cols: P B Z T Q
[ 99 175 151  98 119] = tiv
[174  99 151 119  99] = kepi
[ 90  70 152 170  99] = fazul
[120 172 139 130 136] = Sesi
[175 151  99  98 152] = bal
[132 116 127 129 128] = Nafa
[ 87 151 164 170 103] = vug
[ 87  98 154 160  99] = rad
[174 119  99  98 151] = kade
[110  70 143 153 105] = mib
perm: [116 127 128 129 132] => Nafa
perm: [151  98  99 119 174] => kade
perm: [119  99  98 151 174] => kade

cols: C E K G U V Y R
[101 107 110 134 155 149 144 117] = tiv
[101 107 110 134 155 149 131 126] = zazod
[129 156 101 173 123 138 107 126] = fazul
[144 149 134 110 155 101 117 106] = kade
[149 109 107 134 117 144 155 101] = vug
perm: [117 144 149 155 134 110 107 101] => tiv
perm: [101 107 109 117 134 144 149 155] => vug

cols: W F L N
[109 120 141 135]  rad
[132 109 127 126]  Sogib
[107 119 120 128]  mib
[143 153 135 144]  zazod
[121 141 135 109]  Sesi
[ 92 159 145 119]  Nafa
[149 128 123  99]  kade
[128 149 100 123]  fazul
[137 135 153 149]  bal
[120 145 159  92]  kepi
perm: [109 120 135 141] => rad
perm: [109 135 141 121] => Sesi
col: [120 109 119] => F
perm: [145 159  92 120] => kepi
col: [153 159] => L
perm: [123 100 149 128] => fazul

cols: M S H X A J
[118 135 150 125 161 123]  Nafa
[135 150 161 123 117 125]  fazul
[135 150  73 116 126 124]  rad
perm: [125 117 123 161 150 135] => fazul
col: [161 117] => A
perm: [117 123 125 135 150 161] => fazul

cols: Dafup Pefo Nuliv zuba dag
[122 137 122 155 150] = rad
[109 149 137 136 112] = Nafa
[131 133  97 158  98] = tiv
[145 108 137 172 142] = Sogib
[103 182  94 145 138] = mib
[145 142 173 108 137] = bal
[136 149 112 110 137] = zazod
[115 129  89 103 102] = fazul
perm: [137 136 149 112 110] => zazod
col: [137 137 102] => dag
perm: [108 137 145 173 142] => bal
perm: [138 103 182  94 145] => mib

cols: mer zise zupid fize Gumor mudon bizu Tibo
[124 119 136 105 118 111 122 105] -> kepi
[120 109 133 119 129 118 174 117] -> Sogib
[174 117 117 129 119 133 109 120] -> zazod
[121 147 131 109 154 158 104 124] -> tiv
perm: [120 109 133 119 129 117 117 174] => zazod
perm: [117 174 118 129 119 133 109 120] => Sogib

cols: Kuv nabip bisel poga
[177 114 111 143] : Nafa
[ 94  77  82 125] : kade
[94 77 82 96] : bal
perm: [143 111 114 177] => Nafa
col: [94 94] => Kuv
col: [114  77] => nabip

cols: Lise Gotam pema Ter rubog bebi nube kitif
[161 141 140  78  83  73  77  95]  fazul
[168 182  83 122  97 151 102 122]  Sesi
[ 83 141 161  73  94  78 140  78]  zazod
[102  82 122 168  97 182 122 151]  tiv
[ 94  73 141  78  77 140 161  83]  vug
[177 178 169  88 170 168  71 108]  kepi
[184  97 111 174 161 165 170 164]  bal
perm: [122 102 151  97 122  83 182 168] => Sesi
perm: [ 73  77  78  83  95 140 141 161] => fazul
perm: [122 168 182  83 122  97 151 102] => Sesi
perm: [ 83  94  73 141  78  77 140 161] => vug
col: [140  83] => pema
perm: [ 95 161 141 140  78  83  73  77] => fazul
col: [161 122 141 169] => pema

cols: vaf zogob Paza ripu ves ziz turet fal
[105 145 142 119 125 123  83 106] -> fazul
[120 146 119 106 108 143 125 125] -> rad
[170 126 137 139 119 108 110 114] -> Nafa
[119 170 139 114 108 137 109 126] -> kepi
[106 120 108 143 126 119 125 146] -> zazod
[ 73 136 153 136 120 108 145 112] -> vug
[145 142 144 127 130  98 124 100] -> Sesi
[142 150 167 130 136  96 133  94] -> mib
col: [142 119 137 139 108 153 144] => Paza
perm: [170 110 119 126 137 139 114 108] => Nafa
perm: [146 125 119 126 143 108 120 106] => zazod

cols: pef kego rede liku sonis Febo rige sol mufev Bof
[124 127 127 156 125 126 125 124 119 184]  kade
[126 123 135 135 132 121 128 137 141 140]  kepi
[134 128 126 136 117 128 140 122 117 126]  zazod
[127 128 126 127 127 128 128 123 120 125]  Sesi
[140 128 122 116 136 126 126 128 117 134]  rad
[161 139 154 143 144 138 171 124 116 104]  fazul
[119 120 133 134 133 118 118 144 153 152]  Sogib
[129 132 116 122 119 134 130 112 105 114]  vug
[153 119 144 152 133 118 118 133 120 133]  tiv
[134 123 141 119 126 118 143 136 139  88]  bal
[118 133 111 122 127 137 112 115 110 140]  mib
perm: [133 133 152 118 134 153 119 120 144 118] => Sogib
perm: [152 119 120 133 134 133 118 118 144 153] => Sogib
perm: [140 122 117 126 134 128 126 136 117 128] => zazod

cols: losip Led dazot Gine miv rera vema Pur
[111 123 119 140 144 129 108 136] = zazod
[165 145 107  98 163 115 140 176] = kepi
[133 128 122 128 128 130 124 119] = vug
[104 133 148 144 124 121 118 124] = kade
[107 176 115  98 141 145 165 163] = tiv
[128 128 128 124 129 122 133 119] = Sesi
perm: [163 165 145 141  98 115 176 107] => tiv
perm: [119 133 122 129 124 128 128 128] => Sesi
col: [128 133 176 128] => Led
perm: [119 124 128 128 122 133 130 128] => vug
col: [123 145] => Led
col: [129 115 130] => rera
col: [107 122] => dazot

